In the rows, 128 means zero.
Rotation paths and how fast each direction turns (degrees per step):
Each turn is a multiple of 5 degrees from 10 to 175, or 0.
path 1
[137 119 131 130 124 127 123 133 125 127 120 126 135 140 122 131 139 140
 135 128 122 123 129 138]
[132 125 125 134 112 128 118 142 124 126 122 123 135 134 124 119 132 139
 131 127 131 131 127 129]
[134 126 128 117 121 128 121 134 130 129 120 128 136 143 115 127 131 141
 129 124 124 134 132 127]
[140 125 134 127 120 124 118 134 125 122 128 128 141 140 126 118 131 130
 127 133 126 130 130 136]
[141 131 124 127 122 130 126 136 128 136 121 132 137 135 124 114 136 137
 133 131 123 135 128 127]
[141 126 131 120 117 131 124 130 122 123 132 136 135 143 125 124 134 135
 135 129 130 128 123 123]
[132 127 125 123 120 125 126 136 126 122 130 129 134 139 131 115 132 134
 142 130 117 132 135 129]
[139 120 128 130 114 128 134 129 129 134 124 135 136 143 133 123 131 138
 137 127 129 128 133 129]
[136 126 120 129 115 125 124 133 126 123 131 129 125 141 128 124 138 141
 133 131 122 119 128 130]
[137 124 124 127 121 128 123 138 122 124 121 125 131 137 131 129 131 143
 141 124 131 133 137 133]
[133 126 125 125 109 123 123 133 132 127 126 127 130 143 127 121 125 141
 123 127 132 130 136 130]
[144 129 128 121 127 123 123 131 127 127 123 127 130 140 125 126 134 141
 127 132 123 129 137 139]
[144 132 128 128 117 127 121 136 120 127 127 130 131 132 131 116 130 139
 128 132 138 134 131 132]
[138 133 126 111 122 127 127 131 127 129 128 134 125 138 123 118 131 142
 131 128 127 134 133 123]
[140 126 137 119 122 122 128 128 120 122 134 135 132 139 134 118 129 134
 135 133 129 129 136 135]
[136 130 125 127 118 124 134 132 126 135 126 135 125 133 134 111 134 141
 135 133 123 129 135 129]
[138 124 131 121 118 127 131 127 121 128 129 137 122 138 130 128 135 145
 136 127 133 122 130 129]
[126 125 128 125 117 120 124 136 121 120 131 126 121 133 133 118 130 142
 138 129 126 126 138 133]
Directions:
[130 127 126 128 126 128 125 123 125 130 126 128 125 127 127 128 123 124
 129 126 125 128 126 130] : 0
[125 126 130 126 128 125 130 126 131 127 129 127 131 131 129 127 124 126
 127 128 126 130 133 130] : 95
[130 130 130 125 129 129 131 126 127 129 131 133 129 128 130 124 129 125
 131 130 126 129 126 125] : 40
path 2
[133 127 127 122 121 132 124 128 123 127 136 130 113 129 129 124 130 130
 117 133 120 120 117 129]
[134 128 119 121 122 132 125 127 122 125 129 130 114 125 126 121 122 131
 120 139 121 123 123 134]
[129 124 123 121 120 130 125 124 131 124 128 138 118 126 126 131 118 131
 120 140 119 121 123 133]
[132 121 126 119 121 131 123 127 133 129 126 131 122 134 131 132 122 134
 121 134 118 116 120 137]
[134 122 122 122 129 131 121 128 131 126 121 127 116 140 130 125 121 132
 124 137 124 118 125 135]
[135 123 126 123 126 127 124 127 138 122 124 137 114 140 126 124 117 127
 126 135 125 124 122 128]
[135 122 128 119 126 129 129 126 140 127 131 136 121 141 127 118 124 133
 123 132 123 123 122 129]
[132 121 127 125 131 134 126 124 132 124 133 133 118 141 128 116 131 132
 119 135 126 118 124 127]
[137 125 129 128 125 133 126 128 127 122 134 136 112 135 125 119 130 126
 121 132 124 120 120 125]
[138 128 126 123 119 135 129 128 129 127 134 136 118 127 122 114 127 131
 122 134 120 124 122 130]
[129 127 124 125 121 139 127 123 128 125 132 136 122 126 124 121 125 133
 117 140 120 117 126 129]
[130 128 129 126 118 136 121 128 128 126 128 132 119 129 126 131 124 130
 118 135 118 113 121 129]
[136 131 123 121 120 133 120 130 129 130 124 125 118 132 126 124 119 131
 122 136 118 119 122 133]
[130 129 122 121 124 129 120 124 136 126 123 132 119 133 124 124 114 132
 121 141 121 122 127 128]
[129 125 129 119 124 125 121 126 140 128 128 132 120 139 128 129 120 133
 118 135 120 121 121 126]
[134 123 126 119 130 125 120 127 133 128 130 125 117 142 131 120 126 134
 119 133 123 122 120 129]
[135 124 124 124 130 125 124 124 129 121 130 133 111 137 127 118 124 128
 121 137 126 126 120 125]
[135 122 127 122 123 126 131 124 132 124 135 140 117 132 126 120 126 130
 120 133 122 127 116 127]
Directions:
[126 131 125 133 127 125 129 131 131 128 130 127 129 129 127 130 132 127
 130 130 128 130 129 131] : 0
[123 132 128 126 125 134 132 130 126 129 130 128 126 128 129 127 128 125
 127 128 128 128 129 127] : 35
[132 129 130 131 128 133 127 129 130 128 128 131 130 129 124 126 130 128
 130 127 129 124 132 128] : 25
path 3
[125 141 128 135 124 126 134 119 126 125 129 125 133 119 129 136 135 133
 125 122 132 138 125 117]
[124 139 135 132 120 126 132 120 131 117 125 119 124 123 128 127 133 130
 132 130 136 138 120 126]
[122 143 131 137 121 120 129 125 124 120 131 127 126 130 127 130 131 136
 124 134 127 132 118 119]
[121 141 138 133 116 128 134 123 128 130 131 129 132 125 126 133 135 128
 131 124 128 135 119 120]
[127 140 133 137 123 125 131 118 128 126 127 122 126 115 133 130 135 135
 123 126 133 135 125 119]
[121 141 133 131 119 126 133 121 126 113 128 121 127 123 122 132 129 132
 129 133 131 135 122 126]
[122 142 128 136 122 120 131 125 125 122 129 127 132 133 130 134 135 132
 127 126 130 137 116 118]
[124 139 140 134 116 127 131 123 131 129 129 127 123 123 129 127 136 130
 133 128 132 135 118 120]
[124 143 135 137 121 124 130 119 124 123 129 124 128 117 128 132 129 136
 120 130 127 130 125 121]
[121 140 129 130 120 128 136 120 127 118 130 124 133 123 122 136 132 130
 131 126 132 139 122 123]
[125 141 131 136 124 120 129 123 129 122 125 122 126 128 135 128 136 132
 128 127 135 138 116 120]
[122 140 139 134 114 126 131 124 128 123 132 127 122 126 123 127 132 134
 130 135 128 131 119 120]
[122 144 134 136 121 124 133 122 125 128 131 128 135 121 128 137 131 132
 122 124 125 132 122 120]
[125 138 131 132 121 130 136 119 130 122 129 123 128 119 127 131 136 131
 133 125 137 140 124 121]
[124 142 132 135 123 120 128 123 127 116 125 120 125 127 130 129 131 134
 125 133 132 134 119 124]
[120 140 134 133 116 126 133 126 126 123 134 131 129 131 122 132 133 132
 131 131 127 134 117 118]
[125 142 137 136 121 125 131 121 129 132 127 126 131 121 134 132 135 130
 125 122 130 134 120 119]
[125 139 134 133 120 129 134 118 128 119 130 122 123 115 124 129 132 135
 129 131 133 135 126 122]
Directions:
[129 124 130 129 127 126 131 128 122 128 125 128 126 129 125 124 129 125
 125 126 127 131 128 128] : 0
[131 126 130 129 129 129 127 127 131 130 126 126 124 126 132 124 131 128
 130 127 132 129 128 127] : 115
[129 128 126 127 130 130 130 124 128 126 127 125 130 121 127 130 127 128
 127 126 129 129 133 130] : 85
path 4
[135 132 114 137 133 131 132 134 131 133 134 132 138 123 137 130 123 134
 133 120 129 120 126 121]
[135 121 113 133 131 131 130 129 131 128 138 139 128 131 133 134 123 134
 138 115 131 122 132 130]
[132 128 120 132 139 136 136 134 134 133 134 142 131 123 135 124 126 130
 137 116 128 126 124 128]
[132 123 112 134 135 126 135 122 130 128 130 134 132 125 139 128 127 135
 140 122 127 119 127 125]
[136 125 121 126 134 129 133 128 128 128 138 142 131 134 134 126 133 128
 142 114 128 124 128 124]
[130 130 118 128 136 133 132 125 138 130 128 142 133 125 140 125 133 136
 140 124 132 129 128 120]
[131 119 117 124 136 130 130 125 128 123 134 137 132 130 138 121 130 132
 142 126 129 117 136 122]
[136 132 121 123 132 135 129 134 129 130 136 137 138 132 138 124 134 129
 139 122 132 123 128 114]
[131 124 114 125 129 137 124 128 137 125 131 137 131 129 137 131 129 138
 138 128 136 123 135 121]
[130 121 120 122 135 143 129 137 130 126 135 136 134 128 134 121 125 127
 137 126 132 117 130 124]
[135 129 113 130 127 138 129 132 131 130 132 130 139 126 138 130 128 133
 134 125 135 118 123 118]
[133 118 114 126 126 140 127 129 133 125 136 139 131 132 131 134 125 131
 136 120 135 119 128 128]
[129 126 120 129 133 143 134 132 136 131 132 140 138 121 133 125 125 127
 133 120 132 120 119 125]
[131 120 113 133 128 130 132 120 132 126 132 134 138 124 135 133 125 130
 136 123 133 113 123 123]
[133 123 124 128 128 134 132 127 133 127 139 144 135 130 129 131 129 122
 137 113 132 121 124 123]
[127 127 121 134 131 132 133 122 142 128 130 142 136 119 136 130 127 129
 137 123 134 124 126 118]
[128 118 123 129 131 128 132 123 130 124 138 137 133 125 134 126 125 123
 142 122 130 114 134 120]
[132 131 126 130 127 131 132 131 134 132 138 137 136 125 136 129 132 124
 141 118 133 125 129 112]
Directions:
[129 133 131 128 129 130 130 132 128 131 128 129 131 126 128 126 130 126
 127 126 128 131 124 126] : 145
[124 126 129 127 132 131 129 128 132 127 125 131 126 124 128 125 125 128
 128 131 128 129 129 131] : 110
